Rotation paths and how fast each direction turns (degrees per step)
Each turn is a multiple of 5 degrees from 10 to 175, or 0.
Each row of a path follows its step; steps can be skipped.
Rotation 1:
step 0: [19.9, 22.3, -6.9, 2.8, -7.6, 23.0, -8.5, 4.8, -15.1, -9.8, 0.3, 2.7, -0.3, 3.4, 13.5, -6.2, -9.9, 8.5, 3.2, 11.5, -9.1, -2.9, -19.9, 35.0, -7.9, -1.4, -2.4, -13.9, 25.1, 5.2, 2.0, 13.9, -7.6, -4.5, 7.7, -4.8, 0.0, 10.6, 6.8, 13.5, 7.4]
step 2: [-12.2, -8.1, 5.3, -5.0, -9.6, -3.3, 2.9, -9.4, 17.4, 17.0, 27.9, -7.1, -5.7, 1.8, 8.6, -1.3, -2.0, 12.2, 12.4, -14.7, 24.4, 11.5, 6.3, 9.2, 18.0, -7.7, -1.6, 0.5, -19.5, 9.9, 8.7, -4.9, 22.9, 1.3, -14.5, -6.8, 4.5, -8.1, 1.2, 26.0, 3.0]
step 4: [0.5, 23.8, -10.0, -11.4, 8.3, -5.3, -1.3, -4.7, -5.9, -6.0, -16.8, 4.1, 20.6, -12.9, 19.8, 6.5, -2.1, 6.5, 1.2, 18.9, -16.2, 3.1, -20.3, 13.3, 5.9, 7.0, 3.7, -10.9, 7.9, -1.8, 6.8, 7.3, 2.3, 2.5, 30.2, 7.4, 13.4, 10.7, -13.1, 15.9, 14.4]
step 7: [7.4, 17.1, -6.5, -20.1, 1.4, 12.5, 9.1, -5.0, 1.4, 4.3, 14.9, -32.3, -25.7, -2.9, -19.1, 7.2, -6.9, -9.8, 4.6, -20.7, -0.8, 2.3, -4.7, 25.2, 5.0, -4.5, 3.1, -5.2, 6.2, -0.5, 20.0, -14.0, 7.3, 6.8, -8.9, -3.6, -1.6, 4.2, 14.1, 6.4, 10.5]
step 8: [-16.7, 14.4, -18.9, -3.9, -2.2, -9.1, -4.7, 8.5, 11.4, 3.7, -18.2, -19.2, -6.1, -2.7, 14.2, 18.2, 5.7, -12.5, 13.4, 14.7, -1.0, -1.5, -6.6, 9.2, -6.7, 14.4, -14.9, -7.6, -11.4, -1.1, 20.5, -2.0, 20.0, 14.1, 20.3, 9.4, 11.9, 16.9, -2.9, -0.2, 10.3]
step 11: [7.8, 5.4, -20.5, -9.0, -4.2, 12.3, 6.5, -10.8, -2.0, 5.5, 6.6, -8.0, -10.8, -8.5, -0.3, 2.1, -12.6, 2.7, -1.7, -14.6, -5.6, 16.2, -14.4, 22.7, 11.6, 26.3, 34.2, -16.1, 20.1, -6.1, 6.7, 11.0, -2.9, 2.9, -10.9, 0.6, -5.0, -6.6, 4.8, 14.4, 3.9]
step 14: [5.8, 0.9, 36.8, -15.9, -11.5, 11.3, 0.1, 2.1, -2.6, -7.8, 17.9, -13.0, 10.5, 6.7, -3.5, 7.4, 2.3, -5.0, 3.8, 17.4, 4.8, 21.8, -5.4, 16.9, 1.2, -11.1, -8.6, -12.2, -16.6, -0.6, -8.5, 5.3, 8.3, 10.1, -21.1, -6.0, 15.9, 4.1, 0.3, -4.8, 22.0]
step 16: [-20.0, 6.4, -2.2, 17.5, 19.7, 13.0, 14.4, -4.4, -18.9, 15.4, -3.8, 12.5, 3.6, -4.4, 11.0, 3.8, -2.1, 2.8, -19.3, -11.6, 15.4, -17.3, -16.5, 22.3, 17.3, 4.0, 4.2, -10.6, 9.8, -7.2, 9.0, 0.8, 9.2, 3.3, 13.6, 1.5, -10.1, 2.3, 13.9, 19.2, -1.3]
step 18: [18.1, 9.8, -0.1, -19.0, -12.4, 10.7, 2.8, -6.7, -13.3, -12.9, 24.1, -21.7, -16.0, 2.2, 3.8, -4.1, -14.0, 0.0, 25.6, 7.8, -5.8, 9.4, -3.4, 8.2, 19.6, -11.4, -5.2, -6.4, -6.4, 17.8, -11.1, 11.6, -1.1, -1.4, 2.6, -5.3, 9.7, -9.8, -3.5, 6.3, 21.8]
step 19: [-7.9, 23.6, 9.2, -8.9, 1.0, 9.2, -23.7, 9.5, 14.6, -16.1, -1.1, -5.6, -5.0, -15.4, 0.1, 15.1, 0.0, -5.8, 8.5, 16.7, -12.0, 11.8, -1.8, 26.2, 6.2, -0.3, 14.8, -3.8, -23.3, 14.8, 4.0, -0.3, 4.5, 6.2, 9.1, 7.9, -3.8, 18.8, 19.5, -11.6, -3.3]
[-5.3, 4.4, 1.5, 3.5, -0.6, -7.7, -1.2, 1.0, -2.4, -3.4, 4.5, -1.7, -4.6, -4.8, 3.3, -4.8, -1.0, 2.1, 5.7, 2.0, 6.9, -8.6, 1.8, 4.3, -3.2, -1.4, -0.6, 1.9, 2.3, 4.7, -3.8, 5.2, -5.8, -5.1, -1.8, 4.1, -5.3, -0.1, 2.4, -2.1, -1.3]
115
[-1.5, -4.1, -1.7, -4.5, 5.7, -1.4, 0.6, -1.5, -3.4, -3.5, -6.1, -3.1, -0.7, -4.0, 0.5, -5.3, -4.3, -2.3, -2.1, 3.8, -3.6, 0.8, -4.7, -6.9, 5.4, -0.9, 8.8, -0.8, -1.9, 4.3, -2.6, 6.5, 5.0, -5.3, 2.0, -2.5, -6.5, -5.1, -0.4, 1.3, 0.4]
55
[3.6, 2.3, 3.9, -1.3, 1.5, -1.8, -3.1, -9.0, 0.3, -3.5, 3.3, -4.4, -5.1, -2.7, 4.1, -2.2, -3.6, -1.3, -1.1, 1.8, -0.6, 1.5, -9.2, -5.9, -2.9, 3.5, -1.4, 6.6, 7.1, -3.0, 0.5, 0.5, -2.3, 6.7, -2.6, -4.8, 4.8, 4.1, 3.5, -1.2, 2.3]
100
[-1.2, -0.1, 3.9, 2.0, 3.9, 4.5, 6.5, 2.6, -5.0, -4.5, 0.6, 3.4, 4.9, 6.4, 3.8, 0.1, -5.2, 5.0, -2.2, -7.1, -0.4, -2.2, 0.7, -2.3, -5.2, 4.9, 8.4, 0.3, 2.7, -3.9, 2.6, 6.2, -6.6, -0.2, 3.1, 2.8, 0.7, 3.0, -2.7, 2.0, 1.2]
65
[-10.0, -4.6, 1.3, 5.4, -1.5, 3.4, -7.2, -2.9, -3.3, -3.0, -0.3, -0.4, -4.4, -1.3, -1.3, -7.4, 4.9, 0.5, -1.0, -5.6, -2.0, 3.9, -0.2, 3.1, -0.5, -2.6, -1.7, 6.9, -1.2, -7.8, -2.1, 1.0, 4.0, -2.4, 4.3, 2.4, 3.6, -1.7, -5.8, 1.9, 1.9]
95
[6.3, -0.4, 1.3, -1.8, 1.0, -3.6, 4.0, -2.5, 1.6, -4.5, 3.5, -6.7, -3.9, 1.8, 3.1, -3.7, 3.0, -1.8, -0.9, -0.3, -11.4, 0.2, 0.1, 10.1, -4.0, -0.7, 5.0, -5.8, -2.5, -2.2, 0.6, -2.4, -2.5, -0.2, -1.7, 3.4, 2.7, -7.2, -1.7, -2.8, -2.1]
95
[-1.0, -0.9, -4.4, -4.1, -0.4, -7.5, -7.0, -2.3, 2.5, 0.3, -2.0, 7.2, -4.0, -1.7, 4.8, 1.1, 0.4, 2.6, 4.6, 6.1, -2.1, 3.7, 7.0, -5.1, -5.1, 5.6, 4.9, -0.6, -3.9, -3.0, 5.2, 0.4, 0.4, 1.8, 0.0, 4.4, 0.1, 3.9, -5.6, 1.0, -4.3]
160
[-1.2, 0.8, -1.9, -5.5, -0.9, 3.1, -3.9, 0.6, -5.7, 8.2, 1.4, -2.6, -0.1, -1.8, -3.6, 6.7, -0.5, -0.5, 3.1, -2.0, -6.1, 0.0, -9.0, 3.4, -4.3, 3.6, 2.1, 0.6, 2.7, 3.3, -4.4, 0.8, 0.8, -7.4, 2.6, 5.2, 2.2, 7.2, -1.0, -3.7, -4.9]
95
Rotation 2:
step 0: [-11.8, 3.3, 20.4, 3.5, 5.3, 9.6, 5.0, -7.0, 8.9, -3.3, 4.4, -6.2, 16.4, 10.0, -4.3, 13.7, 7.3, 18.9, -14.4, 2.4, 18.5, -16.2, 4.6, -28.3, -2.3, -10.9, 8.2, 9.6, 16.6, 24.4, 17.4, -10.4, -1.2, -4.9, -28.9, -14.0, 3.5, 0.1, -7.3, 9.0, 26.2]
step 1: [5.9, -10.8, -13.4, -8.5, 5.2, -14.4, 0.5, 5.4, 11.2, -12.7, -7.3, 12.5, 0.8, -2.3, 5.8, 9.6, 14.9, 9.9, -4.9, -0.2, 12.3, 11.8, 8.4, -25.2, 5.8, -9.1, -18.7, -1.2, -0.2, 30.7, -20.7, 5.8, -5.4, 13.3, -11.4, -20.7, -10.6, 4.4, -34.9, -4.4, 20.7]
step 2: [6.9, -2.4, 1.0, 4.2, 3.2, -10.9, 20.7, 32.1, 9.7, -8.0, -3.6, -10.7, 1.0, -10.5, 17.6, 25.1, -7.5, -7.2, -12.5, -13.5, -9.4, -25.4, -2.5, -0.5, 3.4, 9.7, -4.6, -1.0, -12.3, 14.7, -12.0, -19.8, -4.2, 1.4, -4.4, -20.0, 3.2, 2.0, -9.2, 26.9, 22.1]
step 3: [-3.2, -9.2, 2.5, -16.6, -4.6, -0.5, 10.3, 5.4, 17.7, 8.1, -12.0, 1.8, 6.9, 13.5, 5.2, 12.8, -8.2, 12.6, -12.0, 20.4, 14.4, -2.0, -30.6, -16.9, 13.6, -6.5, -3.9, 7.2, 18.0, 20.5, 7.7, -19.3, -5.2, -10.3, -13.2, -6.4, 10.7, -4.0, -11.0, 33.6, -5.9]
step 4: [11.2, 9.4, -7.2, 0.5, 12.3, -2.9, -10.2, 12.5, 12.2, -8.8, -14.8, -2.6, -6.7, 9.3, 3.7, 5.5, -6.7, 22.8, -17.1, 12.2, 41.0, -0.7, -6.6, -11.5, 14.9, -10.5, -8.9, 19.6, -19.7, 15.6, -1.7, -3.4, 0.4, 10.7, -1.8, -12.3, 1.6, 6.9, -1.1, -4.8, 30.1]
step 5: [-2.3, -23.5, 4.5, 11.9, -7.0, -11.6, 10.8, 8.6, 10.1, -28.7, -21.1, 8.8, -10.3, -3.7, 25.8, 30.3, 3.8, 3.1, 2.3, 10.2, 7.7, -23.1, 2.4, -13.7, -6.4, -15.8, -0.1, 3.1, -0.6, 8.0, -17.1, -5.1, -2.1, -19.2, 6.8, -20.2, 8.1, 6.7, 3.6, -4.1, 16.5]
step 9: [2.2, -7.5, -8.7, 9.4, -19.5, 13.9, -6.6, 15.2, 1.9, -3.1, -17.6, 12.5, 28.3, 17.6, 20.1, 28.3, -14.5, 2.9, -9.0, 5.9, 8.2, -3.4, -3.6, -2.7, -7.0, -0.3, -8.3, 6.5, -15.2, 14.0, -23.8, -19.5, -5.9, 6.1, 16.3, -16.7, -8.8, -16.7, -9.7, 6.3, -7.5]
step 13: [10.2, -8.1, 14.8, -1.9, -15.4, 14.1, 3.6, -5.5, 0.8, -17.8, 10.3, 4.8, 28.0, 5.7, 9.1, 22.6, 17.5, -8.0, -7.5, 9.6, 0.5, 9.1, -3.6, -5.8, 7.1, -26.7, -4.6, -5.0, 5.3, 22.8, -8.6, 2.1, -7.2, 8.4, -13.7, -19.6, 24.9, -25.8, -10.0, 0.7, -0.9]
step 15: [5.4, 8.9, -7.4, 12.6, -12.9, -9.4, 0.4, -7.9, -3.2, -4.6, 5.0, -5.0, 14.9, 10.6, 24.7, 22.0, -11.6, 10.0, 5.5, -0.5, 4.8, -17.7, 7.5, -15.6, 12.4, -6.6, -19.1, -15.0, 19.4, 12.2, 2.5, -19.7, 11.0, -12.0, -23.4, -16.3, -22.1, -4.8, 5.7, 22.3, 14.9]
step 18: [-20.7, 1.3, -3.5, -2.1, -7.5, -4.7, 4.2, -17.8, -7.7, -15.5, 6.3, -10.7, -17.7, 9.8, 4.0, 21.1, -7.5, 0.8, -6.2, 18.8, 15.7, -21.0, 11.5, -26.7, 13.5, -7.8, -3.9, 5.5, 24.4, 6.7, 6.9, -4.2, -15.5, -3.1, -4.7, -15.1, 11.0, -6.9, -11.8, 24.0, 17.0]
[-2.9, -0.9, 2.9, 1.0, 0.7, 0.3, 1.5, 11.2, 1.8, -2.4, -3.2, 7.4, 4.2, -6.0, -4.6, -1.4, 4.5, 8.1, -2.8, 0.4, -1.3, 1.1, -4.9, -6.2, 1.1, 4.0, 0.3, 0.6, -5.4, 5.7, 2.9, 3.1, 0.1, -6.7, 2.9, -1.0, -1.5, 3.2, 1.2, 2.6, 1.7]
10
[-2.5, -3.4, 2.1, -0.6, -5.7, 3.1, 0.2, 2.6, 5.0, -3.9, 4.3, -0.4, 2.9, -2.4, 0.6, -3.0, 10.9, -5.4, 0.1, -3.2, 0.7, 4.7, 11.8, -0.3, -2.3, 0.3, 6.4, 1.5, 1.9, -0.3, 3.5, -1.0, 3.3, 0.0, -7.0, -2.3, -3.2, -0.8, -3.7, -1.4, 1.6]
55
[2.3, 2.5, -5.4, 2.3, 3.0, 4.6, -5.9, -2.2, -1.4, 1.2, -2.6, 4.1, 1.3, -4.6, 6.8, 3.5, 0.3, -0.5, -8.1, -2.5, 3.8, -0.3, -1.3, 2.1, 0.2, 3.7, -0.5, 2.3, 6.1, -1.3, -1.2, 1.7, 4.3, -6.3, -2.1, -8.7, 7.8, 1.2, -6.7, 2.3, 1.6]
0
[-3.2, 1.8, 0.2, -0.8, -2.3, -0.9, -1.9, -1.6, -1.4, -1.2, 2.2, -5.6, -3.0, -9.2, -6.3, 0.8, -6.5, 4.9, -5.6, 4.6, 4.9, 4.1, 1.7, 1.2, -0.7, -0.2, -4.1, 2.6, 1.8, 0.9, 10.5, -5.8, -3.8, -1.4, -6.6, 1.3, 0.6, 0.5, -0.1, -0.6, -5.9]
100
[1.0, 6.1, -2.2, -0.5, 6.9, 0.8, 3.4, 4.8, -6.1, -1.9, 8.8, -5.7, -1.1, 4.6, -3.9, 1.7, 0.5, -2.7, -4.0, -1.5, 4.6, -1.9, 2.4, -2.8, -1.1, 2.8, 7.2, -1.3, -3.9, -2.4, 5.5, -0.8, -0.5, 2.7, 6.2, -0.5, 4.4, 7.0, -2.1, 1.5, 3.9]
175
[0.1, -4.5, -2.6, -3.1, 4.3, -6.1, -2.0, 4.9, 12.6, 2.4, -9.3, -5.3, -4.3, 1.3, -3.3, 1.8, -0.2, -6.0, 2.4, 2.4, 3.1, -2.4, -2.4, -1.9, -3.1, 1.9, 2.4, 7.3, 0.7, -1.7, 0.8, -3.7, 0.4, -1.4, 1.1, -1.6, 2.4, 3.3, -1.7, -3.2, 0.5]
20
